In the rows, zero is written as 128.
The rows of Z fall into 3 groups, and each row is roughly a mix of its group's hidden directions.
Z (85 x 11):
[[144  75 138 126 136 148 123 108 103 160 105]
 [132 110 162 122 145 121 139 167 117  77 127]
 [128 117 126 149 155 118 172 115 149  93  96]
 [116 126 146 144 165 133 114  88 107 101  94]
 [147 161 117 141 119 122 121 169 140 104 171]
 [ 96 116 126 106 121 142  76 121 123 117  91]
 [140 101  90 143 118 141 154 126 164 106  99]
 [117 128 169 132 174 108 106 113  99 146 129]
 [132 118 150 131 139 161 115  82 124 153  90]
 [ 88 103 128  99 159 154 109 138 111 122 102]
 [137 105 135  87  85 115 153 105 144 126 110]
 [173  94 116 140 108 119 119 168 129 129 150]
 [102 120  83 146 146 133  95 114 121 165 129]
 [ 90 107 135 102 147 155  95 154 124 114 105]
 [116 142 105 126 122  94 141 172 130 102 164]
 [127 134 135 137 162 136  90  81  98 121 115]
 [129 130 111 118 111 108 163 144 175 105 157]
 [108  97 127 147 137 113 119 130 161 152  78]
 [122 167 120 113 125 160 129 105 138 179 131]
 [137 175 121 136 131 135 126 164 146 111 171]
 [134 141 166 123 128 138 109 178 131  88 133]
 [ 98  97  98 134 153 132 113 114 158 165 123]
 [ 81 126 125 134 133  92 126 103 130 117  85]
 [117 136  94 142 115 133 101 107 158 176 133]
 [153 142 137 135 156 179 122 141 114 148 160]
 [116 145  98 127 107 143 109 100 149 180 127]
 [112 158 121 133 124 152  67 145 136 143 128]
 [147 149 120 154 123  96  99  77 121 128 117]
 [136 121 111 116 122  98 147 144 174 131 172]
 [130 156 146 125 166 114 103  86 104 126 150]
 [146 121 102 153 151 135 160 101 142 106  90]
 [146 115 102 150 161 139 120  83 130 117  96]
 [119 158 138 107 128 121  88 103 117 120 175]
 [ 89 112 132  90 130 162  99 135 132 128  98]
 [113 124 137 105  85 134  96 162 124 149 157]
 [ 98 128 125 155 128  94 107 109 143 116  81]
 [134 108  89 127  89 142 146 144 167 108 122]
 [141 116  91 136  95 149 162 150 153 121 104]
 [110 151  95 124 112 144  90 107  94 152 115]
 [134 123 117 115 131  94 142 136 173 126 176]
 [127 162 136 165 150 140  91 102 105 112 121]
 [150  84 125 131 149 152 130 155 107 163 146]
 [158 136 137 149 135 112 176 152 116 118 163]
 [124 147 160 129 175 106 109  98 103 132 142]
 [132 142 147 139 179 118 110  88 100 133 122]
 [144 128  80 120  84 150 130 136 156 124 141]
 [145 130 114 153 167 129 159  95 132 110  92]
 [117 163 113 118 109 155 104 105 141 173 123]
 [131 131 117 112  95 115 157 168 157 137 162]
 [122 129  73 152 123 121 124 117  95 159 143]
 [136  85 133  92 108 131 157 128 152 157 111]
 [136 178 132 146 106 117 108 125 164  97 125]
 [115 137 107 120 113  86 140 154 111  92 159]
 [117 163 113 129 140 123 138 173 135 113 173]
 [128 121 137 150 175 127 130  89 114 110  92]
 [139 126  91 115  94 125 143 143 171 122 160]
 [117 174 132 121 133 161  91 126 145 162 128]
 [ 99 128  86 113 113 150 111 108 103 162 115]
 [117 141 146 104  98 123 106 161 116 156 168]
 [113 149 101 119 124 151 122  97 136 184 126]
 [170 163 131 137 105 141 114 147 153 111 159]
 [129 172 117 137 112 106 122 156 153  94 154]
 [139 121  87 126 106 130 149 123 175  97 139]
 [132  97 147 133 129 109 127 164 117  73 126]
 [144 144 117 177 146 125  91 159 122 115 145]
 [111 123 104 132 143 105 142 187 138 128 155]
 [120  70 123 100 125 120 156 135 128 156 113]
 [134 137 149 140 183 115 114  94 101 139 119]
 [149 173 140 116 133 173 132 129 135 129 164]
 [172 145 140 124  95 146 124 134 175 127 136]
 [115 152 105 120 117 151 113  99 147 181 124]
 [ 96 142 103 111 142 164 111 117 120 173 121]
 [133 155 146 141 119 144 110 100 174 133  93]
 [116 119 142 105 113  99 124 161 152 141 176]
 [121 153 163 126 165 115 106 103  90 137 137]
 [130 139 108 123 126 111 143 180 130 113 174]
 [112 149  91 125 126 144 112  94 105 171 121]
 [108  90 134 132 137 123 126 105 137 154  74]
 [161 126 152 139 145 100 176 126 117 100 140]
 [ 97 135 122  98 114 157  85 113 123 139  96]
 [103 134  86 141 134 141  87 122 126 169 130]
 [ 98 133 143  88 121 162  95 124 138 130  96]
 [150 112 153 138 136  97 149 137 107  76 127]
 [ 91 119 134  91 129 159  92 129 125 124  95]
 [117 163 103 124 121 159 113 119 132 181 137]]

One row of each group comes first, with its name. Which group is each row after those in?
[136 142 151 129 162 117 102 118  90 170 136]	<66>
[144 106 102 164 137  96 162 125 139 143 157]	<126>
[131 184 136 140 118 128 107  99 120  91 134]	<83>

[134 128 123 110  96 118 130 170 141 164 166]	<66>
[132 101 147 109 118 145 134  84 134 153  87]	<83>
[101 152 143 137 137 135 116  87 153 132  83]	<83>
[132  98 100 134 102 134 159 154 167 116 109]	<66>
[105 172 141 148 160 157 111 104 137 135 111]	<83>
[125 139 133 147 161 132 143  87 119  89  95]	<66>
[ 92 121 130 105 137 157  80 148 121 121 105]	<126>
[107 135  96 130 124 138  94  92 138 171 114]	<126>
[112  91 135 134 148 132 119  93  99 148  90]	<83>
